In the rows, zero is written as 128.
D: a few groups of rows, each row roughly a mix of its group's hidden directions:
D (163 x 16):
[[109 114 132 156 169  93 163 114 176 173 142 139 146 141 112 122]
 [142 131 149 112 110 142 136 159  54 101 141 144 140 146 143 164]
 [ 93 126 134 169 145 125 128 145 124 150 135  85 109  67 154 108]
 [131 139 143 136  90 121 139 149  42 135 135 129 128 100 134 146]
 [111 133 103 146 140  98 118 106 197 168 115 111 121 102 118 103]
 [135 128 102 124 111  77 108 158 147 163  84 132 156 109 118 166]
 [139 133  91 119 108  82 111 160 156 168 107 132 157 124 120 172]
 [111  85 131 147 170 105 173 111 170 149 142 146 141 157 116 115]
 [152 157 154 114  96 183 138 112  94 113 169 141 112 135 102 113]
 [131 108 112 114 152  83 127 126 176 142 103 161 156 170 113 153]
 [131 148 140 135 100 173 118 129  75 101 140  97 100  89 146 108]
 [131 107 100 147 120 131  90 116 152 103  62 103 123 100 121  97]
 [137 113 178 108 136 154 162 146  88 118 159 168 131 156 115 149]
 [128 103 168 127 134 172 126 106 136 107 101 141  98  93  93  87]
 [101 103 108 148 165  72 129 144 171 161 109 125 146 128 142 143]
 [106 135 119 153 166  86 116 114 192 170 117 128 136 131 116 118]
 [149 149 126  78 116 169  88 110 139  78 121 140 105 153 126 122]
 [143 129 139 109  94 176 148 130  69  95 164 121 110 128 145 128]
 [138 138 133  96 118 127  80 142 111  87  60 123 122 108 135 137]
 [138 174 148 100 125 182 111 111 129 105 176 132 101 149 127 117]
 [135 117 112 113 144  94 125 119 191 150 107 162 151 162  96 139]
 [155 128 112  91 122 116 117 108 154 114 112 170 147 190 101 145]
 [133 120  88 143 112 111  86 132 123 100  61  98 138 109 143 123]
 [131 137 135 109 150 154 131  88 197 130 148 143 115 154 101  99]
 [131 116 113 139  99  92 116 158  95 139  72 112 142  81 131 148]
 [116  80 140 138 171 114 174 111 165 139 133 157 142 159 109 117]
 [142 150 145 119  96 175 132 120  67  95 156 114 106 121 142 116]
 [123 101 112 125 156  78 136 133 173 152 109 156 159 164 116 153]
 [113  78 138 148 173 110 171 112 164 140 125 152 144 155 109 114]
 [148 135 124 100  78 143 113 154  71 101 108 114 123 100 145 151]
 [118 123 132 134 169 114 149  94 198 153 140 144 134 152 106 107]
 [140  98  95 150 110 128 100 113 156 111  64 109 130 110 107  98]
 [118 185 123 120 140 124 139  98 157 156 191 118 114 145 141 119]
 [113  85 144 143 170 125 177  97 158 132 141 149 131 158 112 100]
 [122 137 162 113 148 145 169 113 152 158 191 154 115 145 108 123]
 [141 133 136 110 113 135 141 161  66 110 156 142 146 162 149 172]
 [137 125 111  98 131 109 163 113 137 129 169 145 144 196 146 155]
 [130 150 148 129 107 172 154 114  82 114 177 103 102 112 145 107]
 [124 130 173 106 129 128 149 166  68 131 150 153 131 122 141 170]
 [151 104 103 122  85 140 112 155  85  92  81 113 140 108 135 141]
 [121 126 126 136 159 128 152  92 192 154 162 146 130 159 105 105]
 [119 104 153 141 145 170 172  99 104 100 167 128 110 144 136  91]
 [138 137 127  96 140 155 109  83 188 104 120 144 110 150 107  96]
 [126 152 111 133 103 160  79 128 116 104 119  89  96  84 149 106]
 [121 144  73 146 121  91  96 113 171 146  99  94 131 111 141 114]
 [131 141 177 107 122 185 143 118  95 109 167 140  96 116 122 112]
 [139 136 114 104 125 155 137  81 168 124 174 152 114 173 113 108]
 [128  90 177 124 138 169 138 116 129 108 101 150 105  98  94  97]
 [134 116 162 117 145 148 170 120 138 140 175 170 131 173  97 129]
 [ 96 101 120 159 166  83 146 151 162 171 124 118 143 111 142 140]
 [121 123 128 158 107 109 142 170  64 147 133 107 141  96 150 154]
 [114 108 110 133 157  77 121 138 188 163 102 143 148 136 118 145]
 [126 104 111 122 155  80 127 132 177 148 100 157 157 162 111 151]
 [101 133 136 156 173 113 150 101 174 163 169 133 124 150 123 104]
 [114  82 134 146 170 109 172 111 169 144 134 152 143 157 110 114]
 [135 166 105 116  97  94  88 163 127 161 114 119 141 103 134 171]
 [135 107 176 114 146 159 167 136 110 118 163 169 130 166 106 136]
 [131 147 136 145  97 169  95 138 106 123 116 107 103  67 111 100]
 [137 109 180 114 137 178 160 125 109 109 159 162 117 149 102 118]
 [117  99 113 148 150  84  98 158 154 143  71 137 150 113 119 146]
 [139 157 149 116 100 178 145 107  88 106 170 110 101 119 136 105]
 [135 115 113 113 145  92 117 122 188 143  96 161 152 159  98 141]
 [130  95 177 121 141 171 145 106 134 108 113 155 106 112  89  95]
 [135 108 108 132  98  87 121 163 105 142  73 121 151  92 126 157]
 [123  78 148 133 160 153 155  96 134  82 108 139 119 148 120  88]
 [144 152  91 117  86  99  85 155 126 143  91 109 139 101 134 157]
 [138 157 142 111 106 169 158  98 101 113 186 115 103 141 139 108]
 [123  88 150 138 150 167 161  97 111  80 131 130 113 146 129  86]
 [135 101 101 119 131 128 118 109 209 130  93 125 128 125 103 102]
 [ 93 125 123 157 141 115 130 155 114 145 141  83 114  79 180 130]
 [122 115 117 138 155 119 155 102 197 159 159 142 137 159 108 113]
 [124 160 141 115 133 120 161 120 136 171 201 149 127 154 125 143]
 [126 107 156 129 136 177 159 102  90  83 149 126 104 136 137  94]
 [123 126 130 148 101 105 132 160  49 133 116 118 136  98 147 150]
 [126 148 152 135 108 172 148 124  75 116 171 104 103 102 145 109]
 [144 166 140  81 121 168 111 114 114  91 163 141 108 165 140 138]
 [121 109 102 119 139  89 157 134 117 131 157 130 148 179 172 168]
 [107 103 128 174 155  83 165 143 139 178 130 125 155 119 124 136]
 [155 117 130  98  87 149 112 151  79  88  87 131 130 109 129 147]
 [129 111 120 118 152  90 138 120 188 156 110 160 153 161  99 140]
 [158 140 102  89  82 180 110 123 122  97 160 128 115 150 132 131]
 [146 131 115  96 129 178 113 108 190 108 154 131 115 159 117 112]
 [ 93 112 135 164 161  94 147 155 147 177 133 111 131  86 140 130]
 [116 120 166 140 157 165 145  87 113  90 136 129 100 134 125  77]
 [137 117 151 115 139 153 162 108 157 142 176 166 124 169  91 118]
 [161 130  98 121  97 164  94 103 130  80 112 126 127 168 112 105]
 [142 110 149 105  99 163 160 136  59  94 141 131 116 122 141 132]
 [128 119 123 143 100 117 118 168  64 118 100 104 133  91 153 150]
 [105 110 142 159 163  74 138 155 116 149  82 120 152 104 138 144]
 [115 120  88 152 145  88 114 115 193 155 101 109 138 121 125 112]
 [124 168 134 116 128 127 157 115 139 170 204 141 121 150 125 137]
 [132 155 148 132 102 181 132 114  92 113 157 102  96  93 132  96]
 [132 155 101 127 114  82  94 159 154 173 110 129 151 116 122 167]
 [120 153 158 135 123 134 125 147  43 110 144 127 120 120 154 147]
 [127 157  95 139 128  86  86 134 180 167 106 122 145 125 114 141]
 [132  77 168 127 135 132 161 162  90 124 118 167 147 135 107 153]
 [113 117 146 144 161 149 169  92 148 133 183 138 116 158 123  95]
 [153 146 114  96  95 185 117 106 149 108 171 130 106 147 119 111]
 [135 118 155 115 134 117 183 130 100 140 165 164 149 173 118 155]
 [138 113  93 131 137  91 139 138 153 141 136 148 168 193 123 156]
 [124 104 109 123 154  79 135 129 181 154 109 153 156 163 118 151]
 [143 129 155 104 121 155 150 145  73 103 164 155 136 166 133 156]
 [ 98 105 105 146 160  73 137 153 151 161 133 118 145 134 163 158]
 [126 139 170 112 142 150 169 118 134 152 192 158 115 146 110 128]
 [153 115 126 104  83 174 144 133  73  85 141 123 119 131 140 131]
 [115 120 127 146 168 110 148 111 189 165 156 149 141 160 107 121]
 [123 107 115 126 156 115 141  80 193 136 126 152 129 160 106 102]
 [114  79 114 154 153  86 134 120 162 142  73 136 145 119 113 116]
 [143 136 163 118 111 162 167 124  65 110 168 143 128 148 123 133]
 [127 115 155 126 126 173 170 107  84  99 172 129 106 138 137 103]
 [150 131 129  93  97 171  89 120 119  80  92 122 102 109 123 111]
 [125 103 122 129 160  85 138 126 181 154 101 157 157 154 102 141]
 [143 136 134 108  89 145 107 153  66  94 100 113 120  97 145 143]
 [117 121 144 148 134 100 123 176  90 132  82 106 145  86 146 153]
 [131 116 180 108 142 148 162 148  89 122 164 166 133 154 119 152]
 [144 126  92 135  97 128  81 133 104  87  73 101 135 118 142 126]
 [140 154 130 118  92 177 117 117  83  93 150 100  99 110 147 109]
 [127 105 111 121 154  81 133 128 175 146 109 159 158 172 116 153]
 [141 120 139 110  97 172 161 129  71  99 170 126 112 133 145 128]
 [ 92 109 130 163 161  89 137 157 149 174 123 112 134  88 142 135]
 [121 114 122 155 107 107 122 171  70 132 102 104 138  90 152 150]
 [121  89 175 126 149 122 173 163 102 145 136 165 142 127 115 157]
 [129 135 129 121 122 113 116 172  64 108 118 122 144 134 166 176]
 [122 143  99 145 149  89  93 127 194 161 106 128 146 137 114 132]
 [135 161 151 126 103 151 121 173  68 130 153 108 123 102 143 152]
 [135 139 134 118 137 138 164 113 152 150 194 151 132 181 110 129]
 [137 149  82 142 103 127  79 115 131 100  89  85 124 113 147 108]
 [141 126 133 111 116 166 136  82 172 128 147 148 105 134  86  86]
 [120 144  80 146 116  96  91 116 156 138  88  90 127  94 145 115]
 [129 130 132 112 162 142 131  95 205 131 144 143 123 162 110 108]
 [104  96 132 156 162  81 129 159 150 161  90 133 148 102 123 142]
 [133  94 183 121 141 174 149 116 121 107 119 160 110 119  91 103]
 [138 165 114 115 106 114  64 150 131 127  80 115 132  98 129 150]
 [122 102 110 123 158  76 132 136 173 149 104 153 158 161 124 155]
 [130 128 165 110 140 138 167 152  88 128 175 158 139 160 134 162]
 [128 107 106 123 149  81 107 136 176 143  85 153 154 151 113 151]
 [134 152 146 129 100 176 143 120  78 111 170 105 102 108 142 108]
 [123 116 119 143 137 137 170 106 158 159 197 141 131 163 120 121]
 [150 145 122  93 105 182 120  97 163 112 164 136 104 149 110 105]
 [104 144 138 145 171  80 101 129 175 163  94 135 136 117 114 129]
 [128 138 174 106 142 150 165 120 124 144 187 166 118 153 108 134]
 [124 111 168 118 155 133 174 129 141 152 171 171 134 159 102 138]
 [121 159  74 141 117  79 106 139 134 150 124  92 144 124 165 150]
 [115 120 142 143 155 147 170  95 144 137 190 137 116 163 125  99]
 [109 123 126 153 166  84 166 125 154 173 157 140 154 155 128 141]
 [120 128 109 139 116 111  89 140 112 112  70  94 124  76 153 127]
 [130 113 123 118 154  90 142 119 187 157 118 162 152 164  99 139]
 [129 141 113 115 128 115 100 155  79  88 115 115 134 146 179 168]
 [128 112 157 122 151 131 171 121 152 156 171 171 134 164  93 131]
 [140 114 123  96 136 141 107  97 187 101  80 139 118 132 103 101]
 [130 147  94 136  99 131  84 122 119 107  92  82 113  87 153 110]
 [127 122 120 119 159 123 131  92 207 138 125 145 130 155 102 105]
 [121 105 119 127 163 104 141  89 192 139 117 154 135 160 106 110]
 [135 152 136 124  96 173 117 126  72  95 146 102 100 104 150 114]
 [131 150 146 135 102 177 135 127  75 109 161 101 101  99 145 109]
 [124 134 130 128 157 135 147  91 190 149 167 147 128 163 106 106]
 [123 139 154 143 101 113 145 139  42 141 130 136 125  96 128 139]
 [123 102 191 120 143 149 140 152  78 108 109 156 120 104 118 139]
 [149 157 125 103  94 170 136  97  97  96 170 118 106 152 141 116]
 [136 158 101 114 111  84  95 155 157 171 111 130 147 117 121 168]
 [140 122 106 123  89  93 114 166 100 142  83 120 148  92 129 163]
 [113 122 131 136 175 107 151  99 193 154 138 145 139 155 109 112]
 [135 137 133 112 137 161 133  85 193 131 149 137 109 142  98  90]]
which group is each row in? (one row of each group first):
[131 134 130 107 156 144 130  86 192 122 148 152 121 169 107 105]
Q
[142 129 112 125 133 143 152  98 172 135 176 141 134 189 107 111]
T
[127 146 150 136 109 170 155 120  78 118 174 102 103 105 147 107]
E
[116 117 156 137 144 165 173 100 103 111 180 127 103 139 138  94]
S

[ 97 107 117 167 144  98 123 166 128 156 112  98 131  78 157 138]
E
[107 114 161 130 160  96 170 157 125 173 156 154 143 126 128 161]
T
[125 108 122 119 156  88 166 127 158 153 147 154 157 178 130 157]
E
[128 102 163 116 113 151 179 135  63 113 143 134 117 103 139 134]
S
[132 112  73 151 125  90  98 138 147 118  76 103 155 137 143 135]
T
[149 127 132 104  84 168 138 141  65  91 145 120 116 121 146 138]
S
[142 169 138 101 114 180 123 106 134 117 187 134 104 149 120 114]
Q
[143 176 112 114  83 141  81 148  95 119 121 103 119  99 143 146]
S
[147 139 116  95 110 171 126  92 152 111 174 151 110 170 114 114]
Q
[101 117 151 160 162  67 150 137 104 157  96 138 148 113 127 139]
Q
[144  74 117 139 124 147 112 123 142  89  66 133 136 135 101 104]
T
[117  99 119 137 159  76 138 145 170 164 106 149 159 144 115 152]
E
[117 126 107 147 130 117  72 137 157 128  71 108 119  82 125 112]
E
[109 103 120 174 145  94 163 123 161 182 132 122 143 110 109 111]
Q
